One vector is turned by the same rotation once a tick. Each row is the vector after some number of ticks, and that number follows the row.
The counts run from 0 to 419.
100 192 102 133 153 129 144 144 153 129 141 137 142  98 110 172 150 132 119 123 116 130  92 136 135 172 102 131 110 183 150 138 174 154 167 119 113 134 170 114 110 155  76 135 137 133 138 123 139 105 119 114 158 133 104 154  81 171 169 147 115 129 -> 8
130 127 125 122 152 119 149 121 107 129 152  93 163 107  86 171 147 138 165 122 140 129 100 103 128 143  91 102 109 139 127 148 149 104 137 137 111 142 134 101  78 137  48 111 136  95 138 103 158 111  99  88 169 165 149 111  99 138 182 151 138 121 -> 399
170  92 149  95 156 133 128  46 130 127  82 125 133 132 119 161 149 146 144 111 137 136 122 189 139 127 104 120 127 112 113 107 111 109 125 145 147 116 162 124 133 126  93 112 148 115 111 128 148  91 123 128 182 122 176 153 192 175 117 119 117 117 -> 141
146 103 159 106 168 110 145  89  98 125 129 135 181  95 120 145 137 135 171 107 104 116 158 133 149 143  81 117  96 167 118 159 163  88 134 141 132 132 155 169 102 106  96 129 114 105 139  97 126 117 115  91 182 127 140 105 180 118 116 112 106 108 -> 97
139 160  96 104 150 155 170 115 153 126 144 120 137  85 115 156 146 160 134 114 153 110  96 109  92 139 119 138  83 162 107 123 148 147 184 114 126 126 145 107 117 108  88 112 103 116  85 151 135  80  90 169 140 192 143 157 134 134 159 134 110 132 -> 354
164 135 144 112 151 133 173  99 125 114 158  93 129 111  96 138 158 161 134  69 149 114 122  99 102 151 101 136 118 162 131 140 163 111 106 118 143 102 150 158 110 143  69  97 113  98 103 108 161  79 122 129 151 143 158 164 142 128 179 130 136 103 -> 86
116 166 115 131 139 131 146 150 210  89 137 123 128 113 129 162 139 154 130 105 107  76 103 121 127 121  90 121 101 148 151 168 207 164 170 132 102 104 146 124 138 159  90 108 125 127 113 150 130 100 136 140 153 138  86 139 118 127 119 125 135 105 -> 331
175 101 146  89 158 115 151  91 142 108 135 103 138 132 104 154 126 169 174  80 143  91 119 137 128 108 110 110 111 135  98 161 159 114 133 147 125 124 142 143 112 132  73  84  97 103 111 127 178 106 129 147 164 145 157 142 174 113 118 123 141  92 -> 410
176 146 131 115 111 100 117 139 166 127 145 132 136 149 128 150 141 144 137  86  90 117  81 129 116 160 105  96 102 130  99 113 160 179 120 131 113 135 150 135 129 187 131  96 100 125 100 121 123 112 169 149 174  88  73 136 133 113  88 131 112  93 -> 226
154 104 122 114 130 118 133  91 101 102 114  83 141 113  99 160 170 130 164 131 134 131 115 102 128 122  96  99  96  97 114 118 133 115 131 132 142 125 112  75  92 111  78 117 154  72 120  89 135 102  72 109 182 157 137  97 147 101 148 132 114 140 -> 403
153 130 109 102 138 150 170 126 152 149 142 101 144 125 113 175 131 158 133 117 137 133 100 120  81 162 125 101 112 131  97 137 127 124 128 122  78 121 148 134 131 190  89  71 110 136  93 166 140  94 165 121 173 144 177 139 124 155 143 145 142  93 -> 189
137 118 118 119 136 116 142 108  94 115 126  85 152 112  90 168 167 129 161 131 139 135 111 105 130 139  93 104 105 115 127 127 141 107 132 136 128 135 122  83  84 123  58 119 157  82 134  89 148 111  80  92 183 161 145 103 118 123 183 142 125 138 -> 401
140 159 138 126 175 110 116 131 116 116 148 152 183  79 126 152 139 127 187 139  92 133 123 120 134 142  76 112  83 170 108 137 171 134 180 145 138 140 133 125  91 104 103 147 125 104 137  89 108 129  90 110 162 144  88 101 143 125 121 132  99 133 -> 381
148 122 162 137 171 150 113 106 107 131 132 148 147  88 139 148 157 130 138 174  96 145 133 177 114 176  65 123 120 132 124 102 144 106 124 131 126  93 151 128 110 147 118 138 160 113 128 120 121 114 122  78 157 142 141 144 172 218 150 141 117 117 -> 154
112 129 123 105 101  92 140 131 161 103 127 139 114 129 141 157 149 162  89 112 129  86 111 144 116 172 104 107 116 111 165 153 204 157  95 116 108  96 145 145 133 173 119  91 121 129 147 106 149  85 174 140 154 111  96 160 134 140 136  93 115 103 -> 269
137 123 140 103 140 125 160 106 139 123  68 143 129 115 118 153 132 145 113  91 115 104 142 164 165 154 125 143 112 177 110 151 169 131 156  97 115 116 186 157 134 125  89 108 109 119 123 146 160 102 119 166 191 102 137 163 169 118 108 104 113 105 -> 306
160 125 154 133 163 166 137 110 132 126 165 123 133  82 129 143 158 151 116 131  91 120 139 156 103 176  73 126 104 150 137 119 152 105 113 117 111  86 152 150 116 169 115 124 144 117 110 142 136 109 155  80 136 147 138 151 163 200 147 156 134  97 -> 151
136 138 138 119 118 128 168 143 178 142 125 138 126 131 132 155 134 141 122  88 137  80  71 154 132 155 112 137  98 145 116 109 160 177 144 106 110 151 174 108 119 140  99 112  76 124  87 166 147  82 112 178 160 140  93 162 111 136 117 115 105 107 -> 290
 99 128 114 112 113  99 136 128 129 160 126 149 178  99 135 172 134 124 120 129 104  91  93 160 153 185 109 111  64 146 144 123 161 151 138 120  91 167 166 106  94 122 119 143  98 126 157 132 119 115 129 105 166 153  78 107  99 133 124 120  84 125 -> 278
110 142 136 144 134 147 160 158 142 106 130 143 136  62 151 141 148 133 107 151  90  92 149 123 110 173  78 143  81 164 136 138 198 137 166  87 100  92 147 131 116 121 125 139 125 107 112 149 112 100  95 128 147 169  94 138 154 136 128 130 102 123 -> 316
146 107 146 100 110 109 167 142 122 138  83 141 126 152 136 151 130 132 130 126 164 135 110 130  96 164 120 125 129  96  78 113 148 151 116 100 122 114 148 130 124 155  98  74  99 106 101 123 144  75 122 192 194 115 143 155 158 122 134  90 103 117 -> 247
147 152 117 102 151 135 137 109 173  97  92 123 103 134 105 169 146 163 138 114 164 113  89 154 118 109 120 121 127 121 104 129 153 158 174 132 143 114 142  89 126 127  68  94 136 109 102 132 166  90  95 186 157 152 139 178 143 150 147 124 133 125 -> 350
159 113 108 111 116 156 136 117 103 131 124 106 122  91 127 169 163 144 115 182 113 148 122 131  75 177 101  98  93  83 104 100 128 118 120  99  93  94 116  79 108 165 120 102 162 105 116 139 131 104 133 111 166 175 156 131 155 159 158 152 129 116 -> 194
132 142 133 143 155 155 147 149 156 154 153 135 184 114 147 164 140 117 166 154 110 149  90 117  88 163  75 112 104 131 109  99 127 139 147 149  97 131 143 115 119 172 107 114 123 127  86 151  85  95 121  88 178 146 116 101 109 176 124 146 101 120 -> 172
133 134 136 127 162 125 153 152 133 124 168 106 167 107  97 163 135 144 182 108 138 115  95 108 110 140  92 109 107 160 116 154 158 118 146 143 103 144 141 119  82 147  50 101 106  99 119 124 155 112 108  98 158 169 131 118  95 138 167 157 143 111 -> 397
115 127 117 130 103 134 159 115 104 135  96 109 118 100 106 158 171 121  79 131 119 125 110 143 147 187 111 142 102 137 145 101 145 130 128  72 117 126 168  86 101 131  91 139 146  98 127 134 147  95  88 125 171 151 127 158 112 148 186 137 100 138 -> 297
142 122 106 131 127 138 123 108 122 136 115  93 162 120  99 178 158 116 141 129  75 158 112 123 141 164  95  92 103 124 125 133 118 112 129 131  90 136 149  99 121 173  90 117 169 116 131 136 115 129 145  59 208 108 134  91 117 135 129 166 130 116 -> 177
146 158 121 113 150 121 141 125 158 107  83 115 121 135  88 166 134 144 147  81 120 119 106 137 160 125 121 125 125 176 101 156 166 149 182 121 122 135 172 123 131 146  56 105 123 115 108 138 161 120 106 165 195 102 123 152 129 107 119 135 132 111 -> 20
132 154  92 101 147 100 117  91 125 109 145 134 172  84 124 165 149 144 161 133 109 119 116 116 129 135 100  93  67 140 135 141 174 141 171 154 143 150 118 110 103  89 116 141 132 112 153  78  97 111 106 108 163 162  99  95 144 102 117 115  78 144 -> 55
160 145 150 137 147 121 135 156 178  90 158 115 135 136 123 141 148 147 180 101 136 101  86  89  96 102  69 114 117 118 111 123 172 161 146 156 145 117 115 111 116 147  85  98 122  97  79 109 127  94  95 148 160 142  94 124 131 114 125 121 125 118 -> 392
149 111 139 119 111 129 142 115 115 117  74 126 126  93 127 143 156 123 111 116  84 103 135 153 164 151 106 138  86 145 105 103 149 139 163  77 119 127 168 101 113  98 118 140 123  94 110 153 131 110  78 163 188 132 104 139 173  99 100 124  88 128 -> 302
147 155 117 102 155 142 145 118 167 105 105 127 107 125 114 166 146 161 144 119 167 116  86 143 105 113 121 127 123 125 102 120 152 162 179 129 146 115 138  91 123 123  73 100 123 110  92 138 160  83  90 190 154 167 139 175 140 149 151 120 124 129 -> 351
151 158  93 109 144 149 148 100 111 114 147  93 124  54  92 156 160 160 119 109  99 117 130 124 120 162 115 120  75 174 131 143 167 121 168  87 114 115 150 111  98 118  92 135 137 100 133 134 152 119 107 119 139 180 144 150 137 126 168 162 126 123 -> 358
144 160 140 136 172 121 116 154 121  99 159 151 161  72 134 141 148 130 171 158 103 126 119 119 106 146  60 119  89 148 112 117 180 143 170 139 143 118 120 121  87 113 107 146 136  98 125  87 110 118  80 118 144 166  88 119 148 147 137 135 103 138 -> 379
130 157 107 129 125 156 170 148 139 106 132 104 119  90 118 148 160 138 120 133 138 129 116  78  84 145 104 137 101 135 109 115 169 142 171  93 120  98 129  95 120 131  82 111 136  92  86 133 124  82  71 161 157 172 131 148 126 114 174 134 116 135 -> 27
